Named turns come first, each shown by rows before and after it. Which turns, in which order, take the first row of each pair that follows to the second? Write the first one first, as in the answered first pair.
turn J995:
[-12 -39  -8 -62 -56  -8 -21 -18] -> [-63  47  -5 -19  21  13 -25 -43]
[ 40 -11  -2  -8  13 -15  -6   7] -> [  7  24 -17  -2   2 -39  14   1]
[-14   2 -17 -38  11  11 -31 -31] -> [-11  -7 -18 -44   0  -1 -26 -23]
turn J654:
[ -5   1 -10  14  -4 -10   2  -3] -> [-7 -7 -9 20 -1 -1 -1 -2]
[  5  34  -1  -5  -1   1 -50  18] -> [  6  33   1  -5  -2   1 -51  24]
[ 73  39  27  -8 117  31 -37 -31] -> [ 38 111 -36 -56  58 -43   1 -42]
turn J813:
[ 41 -10   8  14  41  -7  30   3] -> [ 16  -2  -6 -32  38 -11  25 -30]
[-37  47 -36 -15 -43 -43 -30 -35] -> [ 18  19  -3  78 -36 -22 -21  35]
[14  0 42 72 19 22  8 35] -> [-22  24  16 -40  42  31 -40 -47]
turn J129:
[ 37  -8   6 -35  34 -41  79   3] -> [  8 -18  37  -7  80   4  56 -16]
[ 17   2  -7  42 -41 -22  15  43] -> [-29  -3  23  62   2  26 -12  19]
[ 65  16 -18 -24  45  25 -52   4] -> [  1  25 -17 -52  32  41 -60 -35]
[-13  51  -2  57  39   4 -17  -4] -> [-43  61 -31  16   0 -28  -4 -19]
turn J749:
[ 14  25   0 -15  27  -9 -15 -25] -> [ 35   3   6  -1 -14 -32  13  10]
[ 28 -41  17 -61  42 -26  80 -40] -> [ 56 -86  28 -50  26   8  38 -20]
[  5  18  -4  11   5   0 -12  13] -> [ 3 13 -1 16 -2 -6 -5 13]
[-45 -30  35 -31 -16  32  -5 -27] -> [-50 -14  30 -28 -25   3  42 -22]
Then:
(2 to 3 turns a pair)
[-39  -3  22 -44  36 -18  58 -40] -> [ 58 -56  30 -34  25  15 -14  13]  J129 J749
[ 33  80 -45  13  29  14 -69  23] -> [  24   25  -33   16  -17   34 -100   30]  J129 J749 J749
[-21 -29 -19 -58 -54  11 -37 -21] -> [-35  81 -31 -17  25   5 -17 -26]  J129 J813 J995
[-63   6  -8 -54   5 -19  18 -65] -> [-19  54 -39   8 -33 -61  48   4]  J749 J995 J129
[-29 -10  19 -56 -22 -18  -4 -29] -> [  6 -27  54  -4  33  25 -19 -10]  J129 J129
[ -2 -40  56  16  43  57 -35 -13] -> [ 27  30 -41 -62 -44 -50   7  -2]  J129 J995 J129
[ -8  -5 -15 -18 -27 -24  57 -23] -> [ 26   9  11  12  55  24  10 -17]  J813 J749
[ 28  23 -21  21 -31 -38  25  23] -> [-61  21 -13  11 -19  -2   6 -26]  J129 J129
[-22 -30  50  90 -13  31 -11  41] -> [-20 -98  51   0 -45  24 -17  -1]  J749 J995 J129
[ 28 -21 -18 -26 -39 -31  14  12] -> [-36 -17  -9 -22 -45 -23  19  -6]  J813 J129 J995
[ 34 -61   7  -9 -45 -12  22   7] -> [49 33  2 37 59 13 -6  3]  J995 J129 J813
[  6  85 -17  20  16 -47  55  12] -> [ 27   7   8  33 -30 -51  80  43]  J995 J813 J813
[ -6  19  -6  33  37  40 -20  15] -> [ 38  27 -24   0  36  17 -21  22]  J813 J129 J995
[-41  18   3 107   1  16  17  37] -> [-41  37  10  32  84  41 -20 -38]  J995 J749
[-102  -43   10  -18 -100   -5   44   -6] -> [ -55   27  -46  -52 -108  -52   40    1]  J995 J129
[ 13 -36  33  47  31  20  39  37] -> [-68  11 -19 -42  -4  -8  36 -34]  J749 J129
[-25   4 -36   4 -41   4   1 -13] -> [-30  22 -33  24 -26  -1  23 -16]  J749 J995 J749
[-77  56 -10  14  -7 -18   1 -27] -> [ 61 -19  16  49 -18 -30   6  53]  J995 J995 J129
[ 17  44  -9   5  38  14 -48  13] -> [-14  -2 -11 -50  -5  10 -52 -15]  J813 J995 J129
[ 10 -15 -15 -41 -30 -16  36 -22] -> [  9 -10   7  -1  34  49 -31 -21]  J995 J749 J749
[-44 -19  25  17 -29  29 -20   0] -> [-40  17  32  42  12  15  16   4]  J749 J813 J749
[ 21 -38  10  28 -41   0 -13   5] -> [ -8  24  -8  53 -24 -18  15   6]  J995 J129
[-32  32   8 -13  46  -7  23 -32] -> [ 34 -44  39  28   8   6   6  27]  J749 J995 J995
[ 14 -28 -20 -78 -22  -8 -28 -26] -> [-27  53 -33   1 -37 -46  32   8]  J813 J813 J995
[ 12   8   5  38 -29 -55  45  69] -> [-29 -16 -16 -89 -15 -22 -41 -22]  J813 J129 J995
[ 74 -23 -17 -26 -47 -66  67  36] -> [-98 -23   2 -55 -15   5  26 -68]  J129 J129
[-39   9 -25 -23 -34  14 -25 -22] -> [ 53   1 -16  14  -4  13 -27  32]  J129 J995 J995
[ -6 -69 -15  17 -75  13 -26  56] -> [-43 -64  -8   3 -72  30 -31  32]  J129 J129
[ 27 -72  30   5  -8  44 -25   0] -> [-57  -7  -4 -42 -20  -1  26 -59]  J129 J749
[ 28 -93  51  37 -21  54  15  37] -> [ -44  -26  -33  -29 -110   26  -28   13]  J995 J749 J129
[ 13  39 -40  35  -7 -40 -16  42] -> [ 28  14 -42  21 -27 -38 -21  49]  J995 J995
[ 34 -34  -4 -16 -46 -48  23  11] -> [ 30 -64  30 -13   7 -25  31  -9]  J129 J749 J995
[-74  80 -69   3 -14  -4 -29 -21] -> [ 71  66 -69   5  -6 -46 -18  39]  J129 J813 J749
[-35   1  18   1  44  30 -20 -38] -> [-15  -6  28  55  33  25   9   2]  J813 J813
[  5 -57  16  26 -42 -11  -4  50] -> [-74 -22  10  33 -28  -3   2  14]  J129 J995
[-14  34   4   9  59  35 -19 -27] -> [ 64  35 -13   6  29 -12   8  18]  J129 J129
[ 19  14 -27  -6 -47 -10 -11   5] -> [ -8  19 -20 -30 -11   6 -26 -33]  J129 J813
[ 69 -13 -10  42 -35  27 -39  50] -> [-46 -34 -21  -2 -87  28 -31  -5]  J129 J995
[-21 -37  16   5 -45  18 -22  32] -> [  1  14  17  45  14  24 -25  42]  J995 J129 J995
[100 -36  -3 -51  18 -16 -26  13] -> [ -5 -45  17  12   5  68 -95   5]  J995 J749 J129
[-64  63  -7  -1  42  10 -27 -35] -> [ -4  71  -9  -9  59 -42  49 -19]  J749 J813 J749
[ 44  19 -47 -69 -70 -22 -61  -2] -> [ 14  61 -55 -12 -87 -64   9  22]  J129 J995
[-82 -60  23  72 -18  55   6   7] -> [-14 -57 -31 -11 -35  63 -97  -3]  J749 J129 J749
[ 28 -53  48  36  45  16  47  22] -> [ 20 -34  40  37  56   5  66  10]  J749 J749
[-23   7  -5 -61  33 -12  49 -33] -> [ -6 -10  -6 -73  16 -20  46 -29]  J995 J995
[-32 -21  42  34  43  31  40 -29] -> [  7 -33  -8 -61 -34 -28  43 -31]  J995 J749 J129
[-70 -24  26  27  -7 -32  70  10] -> [-61 -21  -1 -75  15  -5 -19 -45]  J129 J813 J129
[-37  13  22  27  12  68 -38  -2] -> [-15  35   5   1  18  61 -63  -6]  J129 J995
[ 58 -48 -11 -53 -58 -39  24  11] -> [ 22   6 -37 -32 -59 -61  58   3]  J749 J129 J813
[ 39  -2 -39 -40 -15 -32  28  -9] -> [ -2 -27  22  31  49  44  -6 -19]  J813 J129
[-40 -34   0  -4  26  72 -64 -27] -> [-48 -81   0   4 -62  32  -9   1]  J995 J654 J813
[-12  -7  43  51  -7  33  14  27] -> [-21  16  20  -3 -24 -20  68  -2]  J813 J749
[-29 -39  18 -13 -62 -23  37 -13] -> [-37 -54  50  19  -5  20   9 -12]  J129 J129
[-16 -68   6 -10 -50 -10  14 -14] -> [ 13 -77  -1 -11 -48  -5   2   0]  J813 J129 J129
[-61   5  28  15  44  34  -9 -19] -> [-14 -61  43 -12  25  41 -26  -9]  J995 J995 J995
[10 43 17 92 50 24 -2 31] -> [-35 -61  48  51   7  67 -29  -4]  J995 J129
[-34 -83  29 -39   0  24  -4 -59] -> [ 57 -92  37  -1  18  17   2   0]  J129 J129
[ -7  -9 -15  11 -26 -31  48  17] -> [  1  11 -29  -1 -26 -37  40  17]  J813 J995
[ 35  -8  14 -11 -42 -16   7  32] -> [ 35  11  21 -16  24  17 -40   3]  J813 J995 J995
[ 52  27   2 -29  41 -45  68 -16] -> [-53 -32  -7 -63 -57 -17  28 -46]  J749 J129 J995
[-30  10  -1 -45  20  -1  20 -71] -> [ 47  22 -12 -42  31 -21  22 -41]  J129 J749 J749
[ 35  48 -22 -59  30 -11 -45 -21] -> [-17  46 -32 -52 -33 -50  26 -15]  J995 J129 J813
[ 59 -61 -22 -16   3   8  30  -1] -> [ 21 -36 -28 -38  42  37 -12 -41]  J813 J813 J749
[ 58 -12 -31  15   9  14 -28  14] -> [-29  -8 -39 -34 -24   2  -4 -35]  J129 J995 J749
[-25  53 -12  29   2  -1 -35  -5] -> [  8   0  -8  35 -48 -18 -13  36]  J749 J995 J995
[ 33   3   5  34  30  23 -49  10] -> [-38  12  -8  47 -42  -6   5  18]  J129 J813
[-35  15 -18 -37 -32 -17 -17 -23] -> [  6 -20  -3 -29 -18  11 -58  -5]  J749 J813 J813
[ 21 -24  12  68  -9  28 -17  38] -> [-47  19   5  60  23  36 -11  -6]  J995 J129 J749
[ 31 -73  29   7  29  19  -4  12] -> [  4 -12 -16  21 -38 -46  52  37]  J995 J813 J995
[-27  60  -7  26  16 -46  56   0] -> [ 29  26  23   7  83 -22  41  -8]  J995 J749
[ 68  36   6   7  65  28 -29  17] -> [-31  64 -34 -39  -3 -34  47 -27]  J749 J129 J129
[-100  -26   24  -18    9   31   -4  -39] -> [ 10 -35  28  71 -27 -10  45  62]  J813 J129 J129
[ 42 -45  32  31  -1   6  15  44] -> [ 53 -47  31  14  18  14  -4  33]  J813 J813 J813
[ 3 93 17 65  5  0 10 13] -> [ 68  11  31  28 -38 -35  51  36]  J995 J749 J749
[ 26  44  -4   3  40 -19  -3  -5] -> [  2  12 -12 -41  -6 -38  13 -25]  J813 J995 J813
[-33 -53  37 -55 -23 -29  54 -36] -> [-53 -70  67  -7  -9   9  37 -24]  J813 J129
[ 21   7  -3  -7  55  18 -18 -15] -> [ 53  -3  -2  -5  28 -15  26   6]  J749 J813 J749
[-66   6   5  61   2  20 -39   1] -> [-37  14 -18  52 -40 -45  21  30]  J749 J129
[-12 -88  56  26 -16 -10  -9  30] -> [-29  -5  19  50 -27 -63  48  38]  J995 J129
[  8  32  -7   7   4 -13  23  11] -> [  5  15  -4 -37   9  -8   6 -12]  J995 J813
